Rows are one point carried round by a steady rotation, each followed by how many ticks it has turned.
The counts run from 0 to 984.
[-21  -1 -17 -18  -7  10  -1  15  -7  -2  17   2 -18 -23  11  -2  -9 -18
   4   8  25  -3   4  -2   1 -19  19 -13 -17   9   8 -11  12  17  18   1
   5   1   2   0   1  11  -2  10   3  -3]
746
[-16  15  -6  -7  -4   1   9   9   8  12   8  -7  -6   0   5  11   8 -19
  -2   0  45  -7 -10  -8   5 -17  17  -2 -14   2   0   3  -6  -8  13 -10
   5  -3  -6  -5  -9  25   2  14   5  -5]
471
[-16  -8   2 -16  -5  19 -10   8  -6  18  -4  17  -3  -2  13  -1   5 -24
   2   8  24   0  -6  11  23  -4  16  -2 -14  -8   4   3   4  16  17   0
  12  -3   6  18   0   5  19  18  -6 -11]
672
[-15   4  15  -2  -1 -11  10  17   1  27  11 -12  -5 -11  24   5  -5 -16
  18   3  24  -3   6  -4   2  -1  22  -6 -20  -5  13  -4   6   3  25  -3
   2  -8   0  -9 -11  13   6  -1   1   9]
791
[-15  10 -15 -11   0  14  -3  11  -7  17   4   7  -7 -15  11 -10   8  -6
  -5   5  40   0 -21   0   5  -9  26   3 -11  -9  -6   1   8  13  20   0
  -5   4  -5   0   6  10   8   7 -11 -12]
715
[-17 -11  -3  -9 -11   3 -15   5   9  12  10  14 -19 -17  10 -14   9 -11
   8  13  45   5  -3  12   5   3  23   2  -4   0  11   7   4   5  17   4
  10  -7  -5  -2  -8   1   9  11  -3   1]
632
[-18   2  16   2   0   4   9  15 -14  13  10   1  -7  -4  19   6   0  -2
  -2   7  31  -2   2   7   8 -10  22  -6 -25  -8  -7  -2   5   7  28  -1
 -10 -16  -8   6  -4   5  19   3 -16  -6]
797
[-11  -7   3 -19  -1  10  -9   9   4   5   7  10  -8  -2  10  -5   5 -30
  -1   5  31 -12  15  12  12  -1  16  10  -1 -12   6   3   1  15  21  -9
  12  -6  15  15  -3  22  10  20  10  -4]
48
[ -7  -5   1   4  -3   8 -15  14   8  21  11   4 -14  -3  15   5   6 -14
   8   1  44  -3   1   1  -1  -2  30   0  -8  -8   5  16  10   4  15   3
   2  -9  -7 -14  -9  12   4  13   3   5]
104
[-19   6  -2   0   7  -5   0   7 -16  14  12   5 -11 -21  17  -1   2  -3
   4   9  38  -7  15  16  10  -4  16  -3 -14  -1  -2   0   6  21  28   0
   1 -14   0  15  -4   8   5   1   0  -8]
703
[ -4 -12   9  -7  -3  11 -11  19  -3  10  17  -2 -20  -2  12  15  -5 -23
   2  -6  32  -8  12  -2  -4 -16  25  -5 -12   1  11  10  15  10  16  -9
   0  -4   1  -4 -10  18   0  12   3  -2]
831
[-11  10   9 -21  -5   5  -4   8 -10  26  -2  10  -3 -17   8  -7   7 -18
  -3   2  34  -2 -22  -4  12  -3  20   4  -2   0  15   6   2  17  13  -4
   3  10   8   9  -3   9  10   2 -16  -4]
963
[-16   7   2 -14   3   4  -5  11 -10   8   8   7  -3 -21   9 -24   3 -14
  -2   8  36  -5   3  14   4  -3  16   5   1 -12   1   1  -3  21  25  -4
   8  -6   9   9   2  21   6   9  -6  -5]
522
[ -7  -7   7 -13  -5  13 -12  16  -5  10   9  15  -4 -21  12 -11  -4 -25
  -7  13  31  -7   7   3  13  -2  20  17  -4   8  11  -1  -1  23  12   2
   7  -4  17   6   5  19   7  11  -3   3]
774
[-13  -5  22   0  -4   2   1  17   5  22  15  -2  -7   0  16  12  -1 -14
  14   2  38   5  -2   0   3  -9  23  -1 -17  -1  16   4  -1  -7  13  -1
   4 -15 -11  -8 -12   7  12   6 -12   6]
542
[-18  -1   4 -15  -7   9   6   4   6   4  -1  11  -7   6   9   7   8 -20
  -6  12  34   0   0  11  22  -3  15   2 -19  -7  -4  -1  -7   2  20  -5
   6 -11   3  14  -8   8  22  22   0  -8]
43
[ -9 -15  15 -12 -17  -3 -14  10  -8  12   4  12 -13 -12   7  -1   4 -21
 -16   3  31  -8  -7  -5  21 -15  14   6  -9  17   8   2   5  12  14  -6
   0   0  12   6 -14  16   8   6 -12  -7]
588
[ -9 -20   9 -19 -12   4 -13  10  -2  10   6  17 -21  -4  11   4   3 -22
   3   0  24   2   2   7  15 -10  19   1 -11  -1  19   3  14  13  25  -4
   6   3   5  18  -9   1  10   7  -1  -8]
924
[-10   8   5  -3   7   2  11  17  -7   3  15   3 -10 -12  16  -3   1  -5
  -6   4  40 -15  12   5   5  -6  22  11 -17  -8  -1  -6   2  13  29  -6
 -10 -11  -1   6   2  18   7   4   3  -2]
802
[-19   4 -13  -9  -3   4   1   6   4   5   6   1   0  -6  12   4   1 -26
   8  16  33  -8  13  10  18  -8  12   1 -13   0  -2  -2 -11   3  16   1
  18 -13   6   7  -5  23  10  21  14  -2]
664
[-18  11  -3 -14 -11  -2   9   5  12  14   0   3 -10   5   5  12  13 -19
  -9   2  44  -3 -12  -6  17  -8  14   2 -15   0  -3   1  -6 -10  13 -10
   1  -4  -4   3 -13  15  16  18   3  -7]
474
[-23  -4  12 -13 -20  -9   1  12   0  19   7  -8  -7 -13  14   3  -5 -23
   0   4  18   1 -11 -15  11 -15  15 -14 -22  12   4  -5   8   1  16  -5
   1  -4   3 -10 -16  13  11   8 -14  -3]
502
[-10   1   2 -17  -4  15 -16  16  -8  23   4  -1  -1 -19  11 -12  -1 -27
  -3   0  27  -6  -7  -7   2  -5  24   1   0  -5   7   7  10  20  13  -4
   3   4  15  -8  -2  24   0  16  -1   0]
244
[-15   6  -1  -5   3   2  -9   8 -10  18   3  10  -3 -13  12  -3   5 -14
  -9  10  35 -14  11  11  19   4  17   6  -5  -6  -8   7   1  22  20  -3
   2 -10  12  16  -4  15  12  13   1  -7]
954
[-24   7  -3  -4  -7   4  11  12  -4  21   0  -6   3  -1  19  16  -2 -22
   7   8  20  -1  -3  -5  21 -16  13 -15 -30   1  -3  -5   5   2  19   1
   6  -9   0  -2  -9  11  16  13  -4 -10]
320
[-19   9   0 -17  -4  -1   6   4   8  15   1   0   1  -1   8   6   4 -31
   8   7  32  -4   6  10  18  -7   8   2  -9  -8   9  -1 -11   1  20  -7
  22  -8  10  10  -9  21  10  16  12  -4]
666
[-16 -12   9 -14  -4   7 -11  11  -5   4  19  11 -26 -20  12  -2  -2  -8
   7   4  35   3   5  12  -3  -8  22 -10 -10  -2  14   2  12  16  22   1
   3  -5  -5   6  -5   0   7   8  -9  -1]
18
[-13  -5   0  -8  -1   8 -10  11   6  16  17   5 -17 -18  12   3  -3 -18
  20   5  40   5   8  11  -3   0  24  -4  -5  -4  21   6   3   5  13   7
  15  -6  -2  -1  -5   4   4  11   3   9]
636
[-17  -4  -5 -11 -11  -1  -6   3  10   8   0   9 -16   3   5   1  14 -18
 -12   7  42  -7   3   4  16  -3  19   4  -6  -7  -8   6   3   2  17  -6
   3  -7   3   4 -13  13  13  22   9  -7]
478
[-10  -6   7  -8  -5  10  -2   8   6  13  10  10  -5   2   7  17   2 -27
  10   9  42   1   7  11  14  -8  14   8  -9   4  18   9  -9   2  11   5
  18 -11  -1  10 -10   9  11  15   4  -1]
918
[ -2  -5  10 -16   0  15 -12  19  -6  24   2   2   1 -10  13  -3  -4 -33
   7  -4  22  -6   0  -2   4 -11  23   6  -5  -8  15   6   9  18  17  -7
  10   4  16  -1   0  24   2  11   0   0]
678
[-10 -14  10  -4 -13  -3 -14   9  11   9  11  11 -23  -3   8   4  11 -12
  -3   7  46  -3   0   4   6  -3  23   3  -6   0   4  11  11  -2  16  -3
  -4 -11  -6  -4 -18   9  14  16  -2  -3]
729
[-17   6  16   4  -7 -16  11  11  -6  25   9  -3  -4 -12  19  16  -2 -11
   2  13  33  -6   4  -1  20  -3  13   1 -19  16   6  -4  -6   6  17   2
   2 -16   3   5 -15   7  13  -1  -5   0]
696
[-18  18  -5 -19  -2  -4  12   8   2   2  13  -4 -12 -16   3   1   2 -15
  -3   4  48  -3  -5   1   2 -14  14   3  -8   4   7  -4 -15   3  12  -7
   7  -1   1   6  -4  25   1   9  -2  -2]
373
[-17   6 -25 -17  -5  -2   4   9   5   7   5   4 -13 -12  13  -6   7 -21
   8   4  32  -5  -1  -1  10 -19  21  -1 -16  -4   4 -12   9   6  29  -4
   6   8   2   5   0  16   5   8  15 -10]
564
